(in the rows, 128 means zero)
Each path below is one point turned by a fixed rotation once a step. After each direction that follows a path, write how fast that rotation turns it, in degrees a step (0 if it stays still).
Each turn is a multiple of 5 degrees from 10 to 175, or 0.
Each row of a path follows its step; steps can be skipped.
Path 1:
step 0: [146,132,135,122,104,137,128,125,139,143,150,158,125,123,118,158,122,112,118,98,150,137,115,142,138,142,138,128,116,128,129,112,138,128,141,107,140,105,143,145,107,120,116,132,126,145,141,106,138]
step 1: [130,118,129,110,151,123,132,121,130,142,125,119,118,142,138,151,141,102,137,140,163,154,128,137,155,136,132,133,160,113,107,146,119,153,127,133,136,124,123,129,142,124,136,126,125,137,110,114,130]
step 2: [164,154,103,132,126,125,114,118,117,127,150,137,133,126,146,133,144,132,139,137,148,107,115,124,149,111,97,132,123,128,139,110,137,142,127,130,107,137,110,144,148,129,143,113,144,122,125,126,134]
step 3: [154,129,147,140,125,134,116,119,108,128,122,120,120,134,138,131,108,135,108,120,163,119,93,111,137,145,161,147,129,118,135,112,110,115,126,141,125,117,134,131,117,110,137,120,118,129,141,144,119]
step 4: [120,116,163,122,115,138,143,121,128,140,140,138,97,137,130,135,129,135,144,113,152,118,135,127,134,129,99,140,145,121,131,163,133,127,142,120,142,125,104,151,118,108,135,128,136,132,143,115,114]
step 5: [146,131,116,115,96,123,119,147,122,115,127,123,120,126,144,170,148,105,135,116,120,148,125,106,163,126,124,122,140,111,147,125,141,136,135,134,142,131,139,139,130,119,115,119,125,141,128,125,144]
step 6: [131,141,112,125,149,134,111,112,126,139,148,111,135,140,112,145,108,124,144,130,155,138,129,125,130,136,141,135,140,123,126,97,138,158,142,132,111,117,130,153,138,124,128,121,105,135,147,106,106]
step 7: [161,122,147,118,128,103,128,115,125,131,142,153,125,143,142,143,136,148,99,116,154,138,113,154,137,135,115,133,131,117,125,138,121,140,135,144,111,156,131,134,145,122,142,138,131,105,129,132,116]
step 8: [146,131,143,129,115,102,115,138,119,124,132,114,99,132,138,119,135,126,116,130,144,96,102,101,141,119,136,130,142,122,119,129,116,150,139,104,137,129,112,130,122,132,125,112,145,152,145,114,144]
step 9: [127,117,135,142,115,147,134,125,109,137,137,147,112,129,116,151,124,117,134,114,151,125,112,118,128,135,118,107,143,128,145,131,136,127,104,142,109,100,142,157,138,110,131,116,122,165,128,130,125]
step 10: [131,116,124,107,129,127,108,140,129,127,126,105,135,125,151,147,147,132,144,112,172,122,147,142,149,136,115,136,134,120,130,120,119,120,141,129,137,139,146,135,134,100,116,134,127,133,118,113,99]
[132,122,125,121,127,125,135,129,130,124,123,131,132,123,131,131,132,124,127,122,124,119,122,135,125,131,123,137,122,127,132,126,135,127,128,131,127,130,130,124,128,128,129,122,126,130,130,124,127]
145
[130,128,136,130,124,127,125,129,128,136,125,131,131,138,137,128,120,129,122,120,128,128,133,129,128,125,128,130,126,133,123,130,129,128,129,127,133,129,130,121,122,132,134,126,130,127,133,123,128]
95
[125,128,120,130,126,129,123,128,125,139,117,122,130,129,124,133,127,131,127,131,126,130,130,127,128,127,123,128,123,127,126,127,129,127,131,135,125,130,126,132,134,123,130,123,130,134,120,121,130]
90
[123,133,126,123,119,125,124,133,126,123,127,126,128,130,128,135,126,124,120,134,127,123,131,128,132,123,127,132,126,127,132,120,128,126,129,118,121,123,124,126,128,130,131,132,130,129,131,132,134]
125
Path 2:
step 0: [106,134,120,123,106,120,115,143,115,134,102,141,136,129,136,116,134,155,134,122,133,126,145,159,116,140,151,119,126,151,119,133,115,112,149,121,135,110,135,142,105,127,127,99,137,143,124,108,122]
step 1: [137,111,126,141,112,151,161,144,138,134,130,113,124,109,114,133,115,140,103,130,131,125,122,138,148,106,152,148,133,120,105,139,129,121,111,143,142,142,111,120,132,108,136,126,150,136,132,123,143]
step 2: [140,109,127,118,125,130,112,118,115,122,120,129,140,147,124,114,178,137,137,117,131,130,127,147,122,142,143,123,112,131,107,140,119,130,122,124,131,129,128,126,110,108,120,101,123,151,110,151,106]
step 3: [114,115,127,127,120,117,134,127,118,111,145,132,130,106,157,136,118,134,98,129,143,113,112,149,141,99,123,120,155,119,107,142,155,139,116,131,121,120,127,95,123,116,129,122,143,124,127,129,132]
step 4: [125,115,120,146,140,121,111,115,120,145,117,136,128,119,128,120,161,115,104,125,136,124,122,112,126,152,129,112,112,137,121,133,146,85,127,149,126,135,107,140,112,128,117,123,129,141,108,151,132]
step 5: [100,101,136,136,129,139,115,151,110,123,118,156,118,119,148,139,134,138,119,118,122,101,127,151,143,122,142,138,132,126,140,126,147,132,147,114,134,104,135,109,142,135,130,118,140,127,154,124,142]
step 6: [119,147,122,140,117,122,143,149,131,144,119,126,136,137,116,140,137,118,116,133,114,120,110,139,112,127,151,123,110,123,123,135,125,110,126,172,112,121,117,150,126,126,133,134,161,149,119,152,132]
step 7: [134,103,131,143,124,144,111,156,121,115,132,118,136,119,120,126,147,133,132,114,120,123,133,141,159,107,139,125,119,97,149,134,137,135,118,112,119,116,116,124,140,126,122,104,112,157,143,121,107]
step 8: [108,144,134,120,108,102,146,123,134,115,107,133,134,113,111,132,133,142,113,130,140,130,120,124,102,121,139,105,138,117,100,141,134,128,128,137,98,96,144,135,125,121,137,119,131,146,121,147,124]
step 9: [147,117,113,137,118,131,126,124,117,119,144,121,113,106,118,117,146,139,98,128,133,136,159,133,153,125,122,135,126,144,146,119,153,112,110,124,118,115,101,131,129,125,128,124,134,156,123,104,130]
step 10: [119,114,150,122,119,139,122,121,147,125,89,142,130,131,126,118,141,135,92,103,130,114,114,135,96,129,143,143,126,126,113,129,126,118,137,100,131,114,138,131,113,127,152,129,125,139,120,138,141]
[120,124,131,132,137,122,130,130,132,126,127,140,129,130,131,124,125,127,128,128,129,125,127,130,127,124,131,128,126,131,136,122,126,125,133,128,131,133,118,133,130,130,132,129,130,124,123,127,128]
60
[129,124,134,135,131,127,118,127,128,131,129,125,126,135,120,125,132,133,122,117,128,133,133,127,132,131,130,127,127,124,132,129,123,128,131,132,131,128,126,121,131,127,125,132,120,126,124,127,127]
140
[121,135,124,128,129,122,124,134,129,127,135,121,134,130,125,125,128,128,122,130,123,129,124,136,129,132,122,135,133,134,125,119,128,132,128,131,126,126,127,127,127,129,127,123,129,128,124,125,132]
125
